Named turns come first, each shown by rows before and after it. Which turns, in which order, take the first row of each pair that follows to the second? Write the first one first, as in the answered first pair.
K_406 (before -> after):
-1; -5; 17; 22; 24; -9; 11; -21; -4; -15; 3 -> -7; 16; -20; 5; 11; -4; -19; 22; -15; -5; -18
-9; -11; 23; -14; -8; -7; -15; 24; -9; 18; 19 -> -6; -19; 35; -1; 0; -8; -9; 15; -7; 11; 23
-1; 5; -4; -4; 16; -9; 10; -10; 8; -8; 6 -> 1; 8; -10; 6; 21; -6; 0; 1; -1; -11; -4
K_362 (before -> after):
-2; -4; -5; 2; 11; -1; -28; 36; 11; -14; -12 -> -2; -23; 14; 1; -11; 6; -14; 37; 19; 0; 7
-5; -14; 29; 18; -19; 5; 21; 17; 8; 13; 0 -> -1; 7; 14; 34; 21; -10; 8; 8; -1; -16; -24
9; -7; -28; -1; 25; 3; -23; 19; -8; -11; 1 -> 6; -26; -11; -12; -7; 13; -10; 25; 3; 11; 24
K_862 (before -> after):
-7; -8; 2; -6; -1; -12; -4; 16; 5; -7; -22 -> -8; -12; 5; -12; -6; -11; -1; 16; 8; -1; -18
3; -39; 39; 11; -31; 32; 14; 6; 7; 35; 31 -> 12; 13; -8; 40; 56; 4; -22; -8; -16; -25; -30
2; -16; 19; 9; 3; -6; 21; -17; 12; -1; 3 -> 2; -3; 6; 8; 19; -15; 13; -21; 10; -10; -7
Pairs:
Each pair is 2 to 3 turns apart.
21; 30; -1; 16; 29; 14; 3; 20; 6; -12; -3 -> 11; 21; 6; -21; -4; 17; 23; 13; 23; 11; 24 : K_362, K_862, K_406
0; 9; -11; 32; 33; 9; -23; 14; -19; -20; -32 -> -18; 13; -29; -24; -16; 18; -21; 37; -7; 17; -16 : K_362, K_862, K_862
1; 4; -8; 10; -2; 10; -15; 31; 1; 8; -22 -> 1; -12; 12; 3; -21; 16; 1; 22; 10; 20; -2 : K_362, K_406
19; -6; 24; -1; -18; 10; 25; -24; 8; 0; 18 -> 10; 7; 4; -29; -22; 6; 21; -25; 12; 4; 17 : K_362, K_862
3; -22; 31; 2; 19; -2; 15; -23; 9; -2; 17 -> -12; 11; -15; -44; 12; -6; -4; -6; 9; 7; 3 : K_862, K_406, K_406
16; 7; -2; 3; -28; 52; -17; 11; -7; 14; 1 -> 21; 22; -11; 21; 9; 40; -25; -3; -15; -11; -16 : K_362, K_362
-3; 21; -4; -3; 17; -23; 15; -17; 4; -14; -8 -> -10; 17; -10; -22; -20; -8; 9; 15; 6; 13; -1 : K_406, K_362
3; -3; -2; 26; -4; 10; -14; 36; -9; 2; -10 -> -7; 13; -10; -22; 18; -15; 15; -23; 16; -8; 5 : K_862, K_406, K_362
-14; 18; -2; -3; 9; -6; -3; -19; -19; 5; -31 -> -14; -7; 24; -1; -20; 5; 14; -17; -11; 24; -10 : K_406, K_862
37; -24; 3; 35; -10; 40; 16; 19; 23; 20; 8 -> 26; -11; -5; -9; 6; 17; 39; -31; 45; 12; 23 : K_362, K_406, K_406
0; 37; -39; -16; 29; -12; -17; -3; -4; -15; -25 -> 11; 18; -5; 11; 47; -17; 4; -36; 0; -27; -11 : K_406, K_406
-8; -16; 17; -17; 14; 7; 8; -23; 22; 1; 22 -> -4; -1; 5; -1; 40; 0; -5; -23; 13; -18; 2 : K_362, K_862, K_362
14; 9; 18; -3; 4; 5; 31; -16; -3; 21; 8 -> 14; 29; -11; 3; 12; 7; 4; 14; -18; 15; -18 : K_862, K_406
-14; 10; -15; -15; -2; 15; -3; 10; 11; 33; -10 -> -2; -3; 13; 23; 30; 6; 12; -21; 9; 9; -8 : K_406, K_862
9; 24; -21; -1; 21; -9; -23; 4; -3; -20; -14 -> 3; 26; -28; -21; 3; -6; -24; 12; 2; -6; -8 : K_362, K_862, K_862
-22; 2; -4; -34; -25; 7; 2; 19; 8; 22; 16 -> -9; 20; -12; 10; 39; -11; -12; -3; -7; -25; -16 : K_406, K_362
3; 24; -3; -15; 13; 16; -37; 53; -2; 11; -26 -> 10; 18; 26; -8; 59; -12; 1; -27; 15; -20; -7 : K_862, K_406, K_362
0; 27; -6; -1; 25; -19; -31; 5; -4; -15; -15 -> -2; -3; 31; -17; 1; -18; 7; -27; 17; 2; 25 : K_406, K_406, K_862
21; -3; -2; 12; 18; 16; 2; 10; -17; -27; -23 -> 17; -17; 4; 0; -18; 30; 6; 29; -11; -2; -9 : K_362, K_362, K_406
-7; 13; -6; -17; 14; -7; -3; -11; 6; -5; -4 -> 3; -6; 18; 12; 15; 1; 5; -13; 4; -7; 2 : K_362, K_406
-16; -22; 10; 3; 23; -3; 23; -24; 5; -17; 1 -> -29; -3; -24; -37; 0; 2; 7; 3; 5; -1; -8 : K_406, K_406
5; -7; 15; 6; -14; 9; 7; -6; -8; 3; 4 -> 8; -2; 8; 16; -5; 9; -3; 2; -14; -4; -7 : K_406, K_362
-22; -22; -9; -7; -43; 16; 1; 15; 6; 20; 5 -> -8; -4; -10; 35; 24; -5; -6; -16; -7; -30; -24 : K_406, K_362
-12; 9; -7; -5; -56; 33; -11; 44; 6; 11; 1 -> 5; -14; 42; 39; -4; 13; 28; -30; 16; -26; 19 : K_862, K_406, K_406
-10; 55; -71; -6; 38; -14; -21; 13; -5; -16; -39 -> 7; 17; -8; 39; 68; -26; 24; -52; 7; -40; -9 : K_406, K_406
-4; 5; -28; -17; 6; -18; -4; 6; 7; 1; 5 -> 1; -6; -19; 7; -3; -7; -10; 30; -2; 7; 1 : K_362, K_406, K_406
-2; 22; -39; -7; 5; -9; -25; 23; -8; -15; -25 -> 12; -4; -5; 43; 10; 0; -18; 23; -15; -21; -22 : K_362, K_862
-6; -28; 43; 44; 15; 13; 1; 21; -19; -11; 11 -> -33; 14; -13; -59; -9; 1; -1; 20; 2; 12; 16 : K_362, K_406
3; -1; 23; 35; 45; -12; 17; -36; -10; -32; -6 -> 0; 10; 11; 19; 48; -17; 14; -42; -6; -34; -8 : K_862, K_862, K_862
-33; 14; -31; -47; 15; 7; 21; -11; -27; 1; 6 -> -18; 12; -25; 8; 40; 11; 3; 5; -49; -20; -18 : K_406, K_406
-9; 18; -12; 18; 13; 3; -4; 14; -14; -8; -16 -> -11; -8; 16; 2; -17; 8; 21; 2; 3; 14; 17 : K_362, K_406
-9; 22; -40; -31; 40; -7; -8; -17; 13; -32; -19 -> -2; 14; -26; -7; 52; -7; -6; -24; 9; -42; -20 : K_406, K_406
17; -10; 42; 19; 18; -8; 12; -1; -5; -14; -8 -> -1; 5; 20; -47; -15; -10; 16; 3; 11; 12; 5 : K_406, K_406
-4; 5; -9; -7; 15; -8; -10; -11; -9; -14; -8 -> -6; -16; 12; -11; -16; 3; 2; -7; -3; 6; 13 : K_406, K_862
-5; -15; -5; -9; -17; 14; 7; 14; 6; 4; -2 -> -4; 0; -20; -4; 4; 7; -4; 14; -1; -10; -18 : K_862, K_362, K_862
-13; 2; -33; -54; -27; 5; -4; 21; -3; 12; -1 -> -6; -27; 9; -42; -31; 5; 29; -15; 8; 13; 28 : K_406, K_362, K_862
12; -29; 13; -36; -16; 14; 16; -16; 7; 11; 38 -> 8; 16; -42; -48; 13; 2; -20; 5; -8; -7; -3 : K_362, K_362
-7; -11; 11; 2; 4; -14; 25; -49; 9; -7; 13 -> -2; 11; -23; 29; 19; -8; -18; -3; -19; -19; -28 : K_862, K_862, K_406
-17; -50; 39; 12; 3; 18; 6; 0; -38; -11; 21 -> -33; -35; 12; -41; -25; 19; 2; 13; -28; 12; 26 : K_406, K_406
8; -31; 8; -22; -40; 19; 4; 7; -2; 14; 16 -> 12; 7; -32; -10; 4; 7; -30; 19; -24; -15; -27 : K_406, K_406, K_862
11; -16; 6; -12; -9; -10; 4; -19; 10; 4; 33 -> 8; 2; -25; -12; -15; -3; -27; 22; -6; 6; 7 : K_406, K_406
9; 22; 1; 2; 11; -17; -1; 4; -29; -29; -15 -> 5; -4; 29; -12; -20; -10; 25; -9; -11; -7; 19 : K_362, K_406
-7; 12; -2; 11; 20; -7; -53; 9; -7; -34; -36 -> 0; -37; 55; 26; -9; 6; -14; -15; 9; -14; 7 : K_362, K_362
7; -13; 6; 44; 20; -2; -19; 16; -14; -16; -27 -> 2; -17; 23; 10; 25; -21; 18; -39; 11; -18; 6 : K_362, K_406, K_362
10; -2; 9; -33; -29; 1; 14; -3; 6; 35; 21 -> 13; 21; -6; -32; 21; -22; 11; -37; 6; 1; 2 : K_362, K_362, K_406
-6; 23; -12; 2; 19; 2; -4; -21; 3; -26; -2 -> -5; 23; -14; 14; 16; 9; -13; -4; -5; -24; -10 : K_862, K_362, K_406
-3; 10; -27; -4; 11; -33; 3; -18; -2; -9; -2 -> -1; -16; 1; -1; -13; -23; 21; -21; 7; 7; 22 : K_406, K_362, K_362
21; -21; 33; 67; -16; 28; -14; 34; -18; 7; -1 -> 9; -23; 50; 7; -11; 2; 37; -47; 22; 8; 41 : K_362, K_406, K_406
5; 68; 2; 12; 22; -24; 21; 4; -14; 11; -22 -> 14; 31; 45; 37; 5; -12; 41; -2; -10; 23; 3 : K_862, K_406
17; -18; 0; 64; 20; 6; -15; 4; -18; -28; -17 -> 2; 11; -47; 12; -6; 10; -36; 40; -18; -8; -29 : K_406, K_862, K_862
-23; 24; -31; -60; -39; -4; 11; 34; 25; 35; 8 -> 8; 3; 23; 31; 51; -30; 39; -46; 18; -34; 3 : K_406, K_862
2; 27; -33; 5; 42; -19; -35; 21; -11; -9; -33 -> -11; -3; 8; -47; 4; -23; 25; -33; 30; 20; 31 : K_406, K_362
20; -11; 23; 59; 6; -1; -35; 37; -15; -20; -6 -> -2; 34; -35; -18; -2; -12; -51; 43; -6; -10; -19 : K_406, K_862, K_862
12; 3; -10; -16; -28; 18; 1; 36; -13; 8; -23 -> 17; -15; 13; 0; -34; 21; 13; 29; -11; 11; -9 : K_862, K_362, K_406
-1; -36; 33; 1; -24; 14; 14; -9; 1; 23; 21 -> -10; 22; -36; -32; 4; -1; -25; 10; -11; 5; -23 : K_862, K_406
-7; 15; -28; -14; -8; 2; -29; 38; -6; 8; -26 -> 0; -21; 13; 4; -35; 18; -9; 38; 0; 28; 0 : K_362, K_406, K_406
-10; -22; -2; -20; -22; -24; -15; 33; 18; 22; -7 -> -6; -27; 6; -9; -22; -20; -13; 36; 16; 22; -6 : K_862, K_862, K_862
25; -27; 31; 23; -28; 24; 0; -13; 5; -3; 11 -> 29; -17; 19; 35; -19; 27; -19; 5; -6; -9; -9 : K_406, K_362
9; 18; -14; 3; 20; 11; -20; 11; -14; -5; -21 -> 16; -13; 27; 21; 10; 16; 7; -10; -4; 0; 7 : K_362, K_362
-7; 7; -12; 16; 22; -9; 12; -2; 0; -2; -16 -> -14; -3; -5; -7; -7; -1; 23; 3; 10; 22; 3 : K_406, K_362
11; -8; 0; 1; -13; 8; 22; 0; 5; 6; 5 -> 14; -8; 5; 10; -3; 7; 23; -5; 3; 2; 3 : K_362, K_862, K_862
-6; -22; -1; 12; -41; 20; -19; 41; -7; 18; -10 -> -6; -31; 12; 5; -47; 20; -5; 28; 1; 23; 5 : K_862, K_362
3; 11; -11; 10; 9; 18; -17; 24; -16; 3; -29 -> 8; -11; 27; 15; 17; 11; 19; -27; 2; -4; 2 : K_406, K_406
-11; -13; 27; 6; -12; 3; 30; -7; 2; 11; 19 -> -17; 7; -5; -13; -25; 10; 4; 31; -8; 21; 1 : K_406, K_406
7; 15; -5; 35; 37; -3; -29; 7; -24; -20; -34 -> -8; -24; 31; -25; -29; 7; 21; -17; 14; 30; 31 : K_362, K_406
-7; 13; 1; -17; -41; 9; -20; 32; 0; 1; -5 -> -10; 4; 17; -32; -44; 3; 2; 3; 13; 4; 15 : K_862, K_406
4; 18; -3; 10; -19; 20; -26; 16; -35; 31; -16 -> 15; 13; 12; 40; 12; 12; -17; -10; -37; 7; -17 : K_362, K_362
-1; 14; -20; -7; 6; -10; -5; -1; -5; -2; -12 -> -4; 14; -19; -16; 0; -10; -3; -3; -1; 4; -7 : K_862, K_862, K_862
-28; 30; -18; -63; -21; 3; 4; -20; 17; 20; 15 -> -5; -10; 42; 8; 8; 1; 32; -58; 15; -3; 31 : K_406, K_862, K_862
0; 11; -14; 20; 9; -16; -4; 14; -9; -7; -13 -> -4; -3; 6; -6; -11; -17; 23; -11; 9; 8; 16 : K_406, K_362
-1; 6; 5; 22; -12; 19; -43; 44; -28; -11; -25 -> -13; 24; 4; -34; 24; -20; 0; -47; 6; -34; 1 : K_862, K_406, K_362
-15; 37; -7; -45; 57; -40; 2; -45; -26; -40; -11 -> -18; -30; 50; -53; -47; 4; 32; -5; -9; 31; 48 : K_406, K_406, K_862
0; -13; 15; 29; 21; -7; 13; -6; -3; -13; -2 -> -12; -4; 3; -18; 10; -15; 24; -22; 13; -3; 10 : K_362, K_406, K_362
-12; 6; -12; -14; 6; -12; -1; -14; 9; -3; -7 -> -8; -5; 5; -6; 3; -9; 8; -22; 13; -3; 4 : K_362, K_362
-4; 10; 0; -44; 24; -28; 28; -73; 25; -9; 11 -> -9; 45; -58; -42; 16; -13; -33; 7; -6; -1; -39 : K_406, K_406
10; 2; 20; 37; 20; 10; 6; 26; -7; -11; 5 -> 1; 13; -3; 8; -4; 18; -5; 51; -7; 7; 3 : K_406, K_862
15; -7; 7; 38; 12; 7; -13; 13; -17; -8; -16 -> 16; -10; 19; 27; 23; -4; 10; -25; -2; -16; 0 : K_406, K_406, K_862
-8; 15; 1; 3; 48; -34; 12; -51; 7; -43; 5 -> -11; -37; 40; 4; -48; 11; 20; 11; 9; 24; 42 : K_406, K_406, K_862
19; -1; 17; 48; 35; 18; -20; 32; -18; -12; 1 -> 4; -12; 16; -5; -24; 31; -7; 50; 1; 33; 29 : K_362, K_362, K_406
-3; 5; -31; -3; -14; 0; -16; 23; -6; 5; 5 -> -2; 9; -23; -5; 15; -17; 3; -21; 5; -16; 11 : K_406, K_862, K_862
-7; 10; -11; 0; 21; -4; -6; -11; 9; -25; 4 -> -14; 8; -13; -25; -8; 3; -1; -1; 16; -2; 16 : K_406, K_406, K_362
-19; -17; 20; 22; 0; 13; -6; 31; -6; 12; -19 -> -31; -4; 3; -20; -15; 8; -4; 30; 3; 25; -14 : K_362, K_406
23; 3; 22; 19; 7; 18; -9; 3; -3; 1; 19 -> 15; 23; -6; -4; 3; 16; -25; 20; -5; 6; 7 : K_406, K_862
16; 10; 3; 26; 43; -7; -3; -2; -28; -18; -6 -> 1; -4; 13; -34; -4; -3; 27; -16; 0; 19; 37 : K_362, K_406
5; -5; 9; -19; 17; -14; 27; -38; 17; -6; 21 -> -3; 23; -40; -35; 3; -4; -14; 19; 0; 6; -10 : K_406, K_406
2; 12; -19; 6; 2; -1; -17; 18; -11; 2; -16 -> 5; 6; -12; 21; 11; -2; -14; 11; -13; -4; -17 : K_362, K_862
8; -24; 9; 4; -1; 3; -2; 7; -7; 9; 12 -> 8; -23; 11; 2; 3; -1; 2; -5; -2; 5; 15 : K_862, K_362, K_362
0; -6; 14; 20; 37; -7; 3; -48; 13; -29; -17 -> -15; -25; 19; -25; -39; 16; 11; -12; 28; 26; 13 : K_362, K_362
1; -17; 15; 29; -5; -1; 7; -5; 0; -7; 6 -> -9; -8; 5; -7; -15; -7; 16; -18; 12; 1; 16 : K_362, K_406, K_362
5; -24; 9; 0; -58; 29; -6; 43; -4; 39; 11 -> 10; -18; 0; 12; -48; 30; -18; 53; -11; 33; -4 : K_862, K_362
10; -17; 19; 19; -22; 23; 6; 11; 4; 22; 5 -> 0; 21; -27; -14; -11; 12; -15; 19; 2; 16; -17 : K_362, K_406
-9; 24; -12; -11; -48; 21; -13; 48; -24; 31; -1 -> 9; 36; -3; 46; 34; -4; -13; -1; -37; -30; -27 : K_362, K_362
4; 3; 10; 30; 17; -8; -5; -1; -6; -12; -16 -> -1; -15; 24; 12; -22; 5; 5; 11; 3; 16; 5 : K_362, K_362
